One turn moves each row of this set onto another row. After a few examples, where does it send each row asked below?
pide: [ -2   3 -12   2   0 -12   3  -8 -15  23  16  15 -15 -10 -35  -3  11 -11
  -8  -8  11  -8  -4   7  -8 -14]
Kago: [ -6  10 -14 -10  26  -6 -16  -5   6   0  16  15  -4  17  -4   2 -10 -22
 -13   5  -3  13   3  17   2  -4]
tavum: [  3   1   2   7 -18 -12  13   5  -1   6  -1   1  29  10  -7  -9  -6   5
 -12  18 -13 -19 -10 -26  11  -6]
ledof: [ -1  -3  -1   8  22 -25  -5  -4  -3  -2  32  16   7  -2  -2   3 -13 -23
 -17  -1  -4  -3   7  10   0   7]
funa: [ -2   8  -4   4 -29   1  10   3  -4  -1 -12   9  23   2  -7  -4 -12 -11
 -18   8   2 -17 -15 -25  10  -4]
Liv: [-11   1  -3   8   2  26  -9   0  -3   4 -10  -3 -16   1   8  -2  16   9
  30 -20   3   0   2   3  15 -14]
zav: [  3  -3  -6  -2  -5   0  22 -10  -4 -11   3  -5  24  12  11  -4 -18  -8
  -9 -27 -27 -15  11   1  12   7]
pogi: [ -7   6  -4  11  28 -24  -2 -11  -6   3  20   2 -10   9  -1  16   6 -25
 -16   0  -8  -2   2  17  -3  -3]
Soti: [-11  -8  19  -8   0  26   0   2  14   4 -11 -12  -2 -22   6  10   1   0
   8  13   8  -2   0 -12  -7   9]
Gura: [  3  10  -3   8 -23  -9  10  -9  11  11  10 -10  15  -2  -4 -10 -14  -6
 -16  14 -13 -15  -6 -32  19  -6]
biki: [  0  -2   0   1   2  13   4  12  -7   3 -10  -3 -21  -2  24 -21  20  14
  10 -14  15  -1  12   4  10 -16]
zopin: [  9  12 -17  -2  10  -3 -10  -9  -9  29  11  -1  -8 -13 -34   4   2   3
 -12 -19  12 -13 -18   2   7  -2]
bil: [-10  -1  -4  -1  27 -20 -16  -5  -5  15  12  11  -1  -4   2   8 -13  -8
 -20   5  -3   8   5  19 -13   6]
Kedip: [  5  11  -6  -7   0  -8  24  -7 -10 -18  10 -13  20   1   5   1 -15  -2
  -5 -28 -23  -4  19   8  10   3]
dida: [  6  -1   6  -2 -25  14   8   0   0  11  -7   1  16   4  -1 -17  -4   0
 -16   7 -10 -16   0 -33  25   1]
Nulub: [ 10   7  -2   7  -3  -4  11 -11 -17  -8   2  -9  28  20   7  -2  -6   2
  -2 -25 -29  -4   6  -9  15 -13]
dese: [ -5   9 -12  -1  36 -16  -6  -4  -4   5  35   8  -6   7   4   6  -3  -4
 -12   0  -9 -10   0  14  -9   1]
gilud: [  8   6  12   0 -19   3   9 -14  -1   3   2  -1  20   0  -1 -11  -1 -13
 -17  17 -14 -18 -13 -29  22  -2]
fanu: [ -9   1  -7  -1  19 -27  -7 -10   2   0  35   8  -3  13   4  -3   2 -15
 -16  -8   0  -3   6  10  -9  10]
Vopad: [  5   4  -8  18 -27  -3  -2   4  -9   3  -9   4  13 -12  -3 -15 -16  -4
 -14  13 -17  -8 -16 -15  22   2]
Simu: [  0  -8 -11  -4  18 -14 -11  -8   1   7  18   6 -11   9   7  14  -5 -22
 -25   3  -4  -3  20  19  -2   3]
Zamo: [-15   3 -10  13   6  35   6  -4  -7  -7 -11 -12  -8   3  19 -10  16   6
  12 -16  12   3   6   2   5 -12]
pagob: [ -6   3 -16  15  -2  30   5  -5  -5  -2   8 -15 -12   9  14  -6  24  12
  13 -20   8   3  -5   9   1  -8]
mufi: [-13 -12   4   8  -1  26  -5  -5 -20   3   3  -5  -7  -3  21 -13  14  20
  13 -14  14   2   0   7   9 -10]
sif: [ -3  -3  -5   7   3   0  -5  -5 -17  21  19  16 -14  -3 -35   7   1   2
  -8 -22  17  -9   5  13   8   2]
vez: [ 14  10   3  -7 -30  -1   3   4  -8   9  -3   3  17   4 -14  -3  -4   6
  -6  18  -8 -23  -2 -24  14 -12]
lenok: [ -5  -4   5  -3   1  18   3   7  12   4  -5 -27  -3  -8  14   5  12   7
   6  27   0   7   2   1 -11  16]
tisaz: [ -9  -7  -2 -10   4  19  -2   0  22   4  -1 -23  -5 -19   1   7   4   5
   4  24  -4   9   8  -2   0  16]
Fatul: [ -1   8 -14   5  -1 -12   5 -10 -12  20  -1  13 -15 -18 -37  -1   9  -4
 -12 -19  11 -11  -3   6   5  -4]
Dumo: [  7   0  -8   1  13  -6  -8  -8 -15  21   4   6 -22  -9 -38   2   0 -14
 -15  -9   8  -4  -3  15   3  -9]
rikaz: [  0   3 -11   0   3   1  -8  -5 -21  26   4   1 -15 -13 -36   1   1  11
  -5 -28  11  -8   1   6  -1   1]
simi: [ -3  13 -12   1   3 -12  27  -7 -20 -16   9 -20  11   3   7  -6 -14   7
   4 -22 -21  -8  12  -9  20   2]
seva: [ -6  -4  -1   4  26 -29   1 -14  -5  14  12   4  -2   0   5   6  -9 -23
 -13   7 -10   9   3  10 -13   5]
nug: [ -6   4  -8   4  20 -22  -2   3   5  10  14  15  -7   6   2  16  -8  -9
 -13  -3 -14  10   4  28   4  16]
Tok: [ 12   6  -7  -7 -34  -2   8   6 -10   7   2  -1  16  -5 -10  -7 -14  -4
 -18   7  -5 -20   0 -15  25 -13]
Nif: [  7  -4  -3  -8 -25  -4  21   8   6  10  -9   7  12  -6  -9 -12 -18  -8
  -2  10 -12 -17 -13 -14  20 -10]
resi: [  6  10 -12   6  -8 -11  11   7 -16 -19  -2  -4  28  10  -1  -8 -13   2
  -2 -24 -25  -9  11 -11  12  -2]
bas: [ -7   5   5  -7  14  16   6 -13  29   4  -6 -10   3 -20   3  -1   8  14
   2  21  -3   0  14  -4  -8   4]
Dagi: [ -3  -4   5  -5   8  28   9  -4  19   5 -13 -15  10 -26  -7   5  -1   2
   1  19  -1   6   6 -12  -5   7]
muno: [ -9  -3   9 -11   1  26   5   3  17   5  -4 -17   0 -18  14  -8  14  10
   4  13  -2  19   4   1  -4   7]
Rilu: [-11   3   4   6   7  25  -8  -4  -7  -6  -2 -11 -29   6  12  -9  15   9
   7 -18  18  -7  -6  12  -3   0]
fasig: [ -3  -5   4  18   8  24  -5  -1 -12  -1  -1 -13 -22   7   9  -9  24  20
   9  -8  17 -15  -5  -6   4  -3]
Lar: [  8   4  -3  -7   9  -4  15  -4 -14 -16  -1  -8  28  10   9  -2 -12  11
   4 -30 -23  -4   6  -2  17  -7]
binir: [ -6  15   5  13   6  21   3 -11  -9  11 -11 -14 -13   2  13 -17  24  15
  17  -7  17 -15  -2   0   9  -5]
tob: [-11  -4  -1   0  -8  24  -6  -7  -3  10   6 -20 -15   5  15 -15  31  13
  16 -10   8  -7  -6   3   5 -11]

simi goes to bas
gilud goes to fasig
Now these:
tob goes to pogi
tisaz goes to Fatul
Nif goes to Liv
muno goes to Dumo
sif goes to zav
seva goes to vez
Dagi goes to rikaz
bil goes to Tok
lenok goes to pide
ledof goes to dida
funa goes to mufi
binir goes to dese
Vopad goes to biki

One turn moves each row of this set onto another row. After a few examples, where does it send each row asked below?
rif: [ 27  28   1  -7  -8  -9   8  -8 -32  22  22  -9   5 -40 -14   7  -7   1
  -7  28 -26  29  -7  -5   8  18]
Tama: [  2  13  -1   0  -9 -34   3   9 -17  22  31  26  13  -3  -6   7 -15   5
  -7  30 -33  -8  -2   3  17  30]
Vemom: [  8  21 -12 -16 -26  14   5   5  10  16  24  24  -1  -2 -10  18 -15   6
 -22  30 -30  -1  -1 -24   4  -4]
Kefik: [ 27  29  -8 -10 -14 -37   8 -14 -16  15   8  24  11   6  -4   6 -10  11
 -43  33 -45  15   0 -11  23   8]
teno: [ 28  21 -18  -1  -1 -16  15 -27 -36  31   0  16   9  10 -17  15 -10  -4
 -10  34 -15  16   8 -39 -11  -2]
Dozod: [ 19  18  -2 -12  -6 -12   6 -22 -14  23  17  11   2 -51 -39   9  -9   5
  -3  23 -32  22  -3 -21   5   6]
tadok: [ 25  24  10  -9  -4 -42   6 -19 -19  10 -20  17  -9  -9 -15   2 -13   3
  19  25 -21   9  -9 -45  17   3]
Ririf: [  6  -6   0 -20 -20 -29  10 -11 -10   4  12  29  -1 -16   0   5 -11   4
 -23  26 -48  12  -1 -29   5   8]
fovog: [ 43  14   6 -30 -26 -25   8  -7 -11  -2  -3  18   8  -3 -22   6  -7 -27
  19  15 -25  -5 -17 -18   6  15]
pibuk: [ 26  35 -21 -20 -13  -3   4  -6 -14  36   1   9   7  -5 -19  15  -6  -1
  26  20   9  31  -3 -25   7  -4]
fazog: [ 17  26   1 -20 -22 -33  -6  -6   5  18  19   6   4   2 -25  11   4  23
   8  -4 -21   1   5 -40  29  -2]
Nog: [ 18  27 -13 -13  -5 -31  10 -18 -33  18 -11   5   6  -6 -13  12  -8  -2
  21  28   1  40  -6 -10  10   6]
pako: [ 23  28 -10 -22 -32 -22 -26  15  -1  25  -3   2  11  11 -21  11 -19  14
   3  12 -13  15 -25 -19  18  18]
Viban: [ 26  50  -1  -4  -9 -15  -3  11 -26  13  -4  -3  -8   6   2  13 -11   1
  17  27  -1   8 -17 -28  10  17]
fuvob: [ 28  29  12 -21 -24  -3  12   9 -11  -9   5  15  15   0   5  15 -14  -2
 -14  30 -42  21  -5  -3   5  14]
Beno: [ 15  38 -15 -17 -15 -27   3   5  -1  17  29  24  11 -11  -6  22   6  17
 -30  14 -40  -1   9 -36   5  10]
ris: [ 16  31   0 -13 -19 -11  16   4 -14   9  23  -1   2  -1 -17  21  -4 -17
  11  29  -8 -31  -6 -19  11   0]
Vogus: [ 23  13 -18   1 -11 -36   1 -23   6  19   6  16  12  -8 -12  19  -9  23
   3  31 -21 -16  -2  15  18   7]
Palif: [ 34  42 -12 -24 -23 -16  -6  12   6  21  -6  26  24  -6 -14  18 -17   7
 -26  32 -44  13 -13 -21   2  12]
vuf: [ 33  27 -17  -9 -14  10  -2 -17 -10  28  25   6  -5 -28 -33   4 -11  -1
 -11  20 -22  29  -9  -4   8  12]
Zik: [ 38  24 -21  -9  -4 -18   6 -15 -27  23 -12  10  11   3 -12  16  -8 -11
  -1  27 -22  24  -1 -39 -27  11]
sidun: [ 13  24   6  -5 -17 -50  -1  -8 -13  16  -5 -14   4   9 -13   4 -14  16
  -7  30 -25   8 -10 -12  36  -2]
Besar: [ 19  -7 -15 -16 -25 -29   3 -14 -25  23  18  16 -10   5 -14  -2 -14 -21
  -6  28 -11 -14 -19 -20  16  10]
mus: [ 17  26  -4  -4  -9 -26   6   9  26  18  16  17   9 -15 -18   8  -8  -5
   8  26 -50 -16   4 -10   5  10]
Fano: [ 27  36 -20  -4  -1 -10  11 -17 -28  15   7  14  10   8 -20  27   0  -3
   0  19 -13  15  11 -37 -22   8]
Nad: [ 11  19 -25 -12  -3 -31  11 -24 -14  29   4   5  -9 -16 -17   9   4   1
  21  17  -2  26   6 -34   7  -9]
Nalu: [ 23  27 -18  -6 -13 -11  -7 -17 -10  25  10  27 -25  13 -21   3 -10   7
   8  11   1   4  -8 -43  19   4]
zapu: [ 34   6  -8 -16 -21 -30  -7  -1  -8  37   3  24  32 -17  -1  17 -15  23
  11  28 -18  -8 -12   0  14  21]
Fuzek: [ 43  13   2 -13 -21 -14   2   5   5  33  18  34  19   6  -9  -9 -17  -7
   0  21 -43   5  -3  -3  23  20]
momer: [ 47  17 -16 -11 -18 -25   0  -8  12  27  19   9  16 -11   7  12   8  19
  13   9 -24 -11   4  -1  15  12]

pibuk goes to Nog
Viban goes to tadok
Zik goes to teno
Now these:
Vogus goes to momer
Kefik goes to Beno
Ririf goes to Vemom
pako goes to sidun
Tama goes to mus
fovog goes to Besar
rif goes to Dozod

One turn moves each row of this set onto another row. After a few examples, where does it send each row asked below?
liba: [-12 -22   0  -3   9 -11  -3  -4  37   6   4  22]
zalu: [-18 -14 -19 -18   6  10 -11 -31  22 -12  -1   2]
did: [ -4 -12   3   7  -7 -36  -6 -14   9  -4   1   5]
Gozo: [-32 -29  -6 -28 -12  -1  -5  -8  -6  -3  -2   5]
Kerad: [ -1  -6  -4   3   1  29   0 -11 -10  -2   5   5]
bape: [ -3  17   8 -15 -13 -11  -5   4   3  14  -3   8]
luz: [  4   4  -3 -10   1 -22 -14 -20 -10  -4  -7   2]
Diti: [-30 -27  -6 -27 -16   2   0   0 -10   2   1  -3]
mer: [-24  -2  -9 -22  -6  20  -3  -9  33   5   3   6]
Lon: [ -6 -14  -1  -2  -3  -2  11  19  25  24  13   0]
Dok: [ -2  -8  -3   3   5  26  -5 -18  -6  -7   3  12]
tos: [  0 -33 -15   4  18 -18  -5 -20  13  -5   4   0]
situ: [-33 -26  -3 -29 -16   2  -3  -1  -4   2  -1   4]
Sunok: [  8 -20  -8 -12  -7 -27   4   8  14  16  10 -15]
gan: [-13 -11 -21  -2   0  28   1   3  18  13  10 -13]
tasos: [  1 -10   0   9 -12 -33   1  -5  -1   2   5 -10]
nolu: [ -1 -17   0 -16  -9 -25   1   9  30  17   8   3]
zame: [-20 -12 -15  -5   3  26  -6  -5  33   8   6   6]
roko: [ -6  -5   1   0   2  29  -4 -13   1  -3   3  18]
Mava: [-4 -2  1  1 -2 31  0 -5 -3  2  6 11]
leden: [  6 -24 -15   5   7  -9   9   4   1  12  12 -21]
sidug: [  0 -25  -4 -14   0 -32  -7  -8  29   4   3   8]
vipo: [-15 -20 -23  -1  12  18 -12 -21  24  -4   2   2]
Faku: [ -4  -3   7   5 -18 -28   4   7   8  11   7  -2]
vev: [ -8 -19 -28   2   9  21  -4 -14  10   1   7 -17]
razi: [ -8 -13 -26 -13   3  13  -2 -22   2  -5   5 -25]
lafeg: [-14  -1 -17 -18 -10  22   7   1  13  11   9 -20]
fonod: [-29 -30  -8 -27 -12   0  -3  -6 -12  -3  -1  -3]
Berok: [  8 -28 -12 -10   2 -33  -4  -9  13   3   6 -11]
zod: [ -9  -5  10   4 -14 -31  -3  -3  19   5   3  12]
rasas: [  6  11  -2 -10  -8 -15  -4  -3 -14   9  -2 -10]
Kasip: [ -5  10   6 -14  -4 -18 -15 -14   7   1  -8  19]

Faku goes to tasos
lafeg goes to razi
Now these:
vipo goes to zame
Mava goes to Kerad
Lon goes to leden
luz goes to Kasip
sidug goes to nolu
Gozo goes to situ

One turn moves each row of this set onto another row. After a few examples, where does it send each row asked below?
mok: [  7  -7  -9  -1   3  -8  17  -8  -5  -4   5  -5  22 -17 -13 -20 -14  10
 -13  11 -17 -39   4  17   8]
Soru: [ 12   4   5 -12   0  10   1  22  -1   2  11   0 -10  -8 -12 -29  -4  -5
 -35  16 -25  -9  -8 -14  10]
kofib: [  2  -4 -18   6   9  26   2   4 -14  -2  13   7  -3 -13 -10  -8  -4 -11
  -4 -30  -9 -13  12 -16  -5]
Diz: [  3  -6 -30  -8  14   6   1  10 -24 -14   7   1 -10  -5 -10 -23  -9  -4
  18  -9   0 -13   0 -19  -6]
naza: [ 19 -18 -17   0  -8  24  -4 -18  14 -19  -8 -18   6  12   5 -20   1 -25
   0  17 -20  -5  17  11  12]
figer: [ -1  10  -2 -12   1  17  16   1  -2  21  17  -2  -9  -9  -6 -22  -9 -10
 -17  11 -15 -21  -5   0  11]
niba: [-22   8   7 -11  17  -2 -15 -13  -8  -9   2  21  -6   3   2 -21 -15  -6
  -4   5   0  12  14   3 -10]
fogu: [ -2   1   2 -13   5  18 -15  -7 -11 -27 -12 -22  -5  10 -11 -23   2  28
 -15  12 -12 -27  19  -2  17]
Tusik: [  5  -1  -3   0  28 -17   0  10   5 -18   6   7   5   2 -10 -13  -8 -15
 -25  14 -39 -15  -2   3 -16]
vota: [ 25 -16 -16   7  -7  23 -14  -8  28 -14  -4   4   9 -14   2 -20  -7  -6
  -2   2 -11  -2   2  22   1]
Biv: [ 13 -10   3  14  18   0   8 -14 -26 -12  11   0   0   0 -22 -10   6 -21
 -20  26 -15 -14   5   8  15]
mulud: [ 27  -4  -5  -1  13  15 -10 -14 -13   9 -35  23  -5  -2 -11  -5  15   5
  -2  -5  -1 -16  13  15  -1]
Lapib: [  5  -5  -6  14  -1  23 -12 -21 -14   2 -23  10   2  29   0 -16  22   0
  -9  10 -16  -1   7 -19 -11]
povir: [  2   4 -15  -8   7  -9 -13   3  -7   3 -25  -5   1  23  18  -7  -9  11
   4   3 -10 -17  19  -2 -27]
bos: [  0  -7  -1  -6 -14  -5   1   4 -21  -8 -47   8  -1  35  -1 -10  -7  -8
  -8   5 -21 -11   2  -9  -2]
mog: [  4  -7   7  24 -12  13  -9  -4 -10   6 -24   9  -2  16  -3   4  -4  16
 -12  -7  10  -6  12 -10   3]
bur: [ 16   7   8 -18  15   6  11  10  -9   8   9 -11 -14 -10  -3 -20 -12 -15
 -24  17  -9  -9   7  -5  17]
zezet: [ -2 -33  -8  -9  -7   0  -9  21 -19 -20  -2   4 -11  13   5 -19 -19   8
 -18 -12  -3 -29  -5  16   9]
Fudop: [  1  -6  -6   2   2   7  -1  16  -6 -22 -21   1 -11   8  -5 -21  14 -16
 -21   6 -39  -1   7  29 -22]
sepel: [-15 -16  -7   9   3  -3 -28   8  -4 -30 -15  10   5  25 -12 -11   0 -21
 -11   9 -20   1  11  13  16]
Gapu: [  8  -3  -4  -9  -4   4  24  -3   7 -13 -24  11  11  -2  -2 -21  -6   0
 -14   7  22 -38   4  16  -3]
mufo: [-11   3   7 -14  10  16 -17  -6  19  -9  -5  14  10   0  -6 -17   0  11
 -27  -5  -3 -15  33 -11   5]
bemo: [  8  -2 -10  -6  -7  -5  -6   0 -12   2 -37  33   3  11  -3 -10  -9   6
  -1   2   9 -27 -11   2  -9]
kedan: [  6 -12 -18  -8  21  17   4  13 -19 -19  -8 -16   1 -10  -2 -16 -11 -11
  -4 -18 -16  -8  21 -24  10]
luti: [-16  10   6   0  -5  16 -14 -17 -32 -23   6  -3 -10  13  -4 -22 -10  10
 -12  11 -17 -11 -10   7 -10]
domi: [ 14  -7 -12   1  17  10 -20  -3 -19  -7 -38  -1  13  -7  21 -18  -4  22
  -9   7  -8  -7   5   5  -7]
vef: [ 10 -29   2 -19  -9   4   8   0  -6 -11   1  -4 -12  36  -7 -25   1  -8
 -16 -17 -13 -18  30  -5   3]
kiv: [ -1   3  -9 -19   6   5   7  16   1  11   7  -4 -16  -7 -14 -34  -4   0
  -6  22 -23  -8  -9  -5  16]
Ked: [ 22  -5   2   0 -10  -1 -22  -9 -21 -26   1  -4  17   7  -6 -21  -2  -9
 -20  -6 -19 -11  25  28 -11]
zeraz: [ 14 -19  -6 -25  27  20   7 -19   5  -9  -3  10  -2  12   9 -37   3  -9
 -11 -18 -21 -14   7   6 -15]
didav: [ -3 -11   2   6   6 -14  20   1  20  -6  -1   7   2   9 -36 -16  -6   2
  -4   9 -21  -9   6 -10  14]
Vad: [  2  -9 -20   1  -3  22   4  11 -21 -24   3  -1   4   4 -10 -23  -6  -7
 -12 -12 -15 -20  -6 -38   0]
mari: [ 19  -3  -2  -5   4  16  -7  -5 -18  -1 -43   0   1  14   2  -6  10  -6
 -19  -8 -39 -14  18  10  -9]
duz: [-13   0 -11  -2  14   8  -9  -9  26 -26 -20  13  17  18  -5 -15 -15   0
   0  -3  -7 -30 -14   9   1]
Sulid: [ 16  -8 -14   1 -19   7  -8  -1  12 -27   1 -13   1  25  12  -9 -18 -26
  -9  17 -10 -20  -1   6  -8]
nili: [ 32  -7   3   4   4  15   5  -4 -17 -22 -14   3 -12  -3 -18 -20  24  -5
 -21  13   6 -16  13  25  -5]
duve: [-25 -10  -4  -1  -9   0  24   8  15 -11 -32  11  -2  21  -8 -19  -4 -17
  -5   6 -12  -6   5   8   1]
Kipi: [ -1 -31  -4   2  22  24  -2  -9 -11 -14  -6  23 -15   4  -2 -26  -1  -3
  -8  -8   1  -6 -21  12  14]
Kimu: [ 25   2   7  -2   5  10   5 -35   3 -21  -8  -3  10  14 -21 -21  -3   4
   9  -6  10 -17  12  13   3]
favel: [ 22 -14  -9   9 -11   2 -13   3  20 -23  -1   4 -11   8  -4  -9 -20 -12
   5  12  11   1  -6  11   2]

kiv goes to figer
luti goes to niba
Now these:
mok goes to Biv
Ked goes to sepel
Sulid goes to favel
mari goes to bos
duve goes to Gapu
domi goes to Lapib
zezet goes to Kipi
Diz goes to kofib

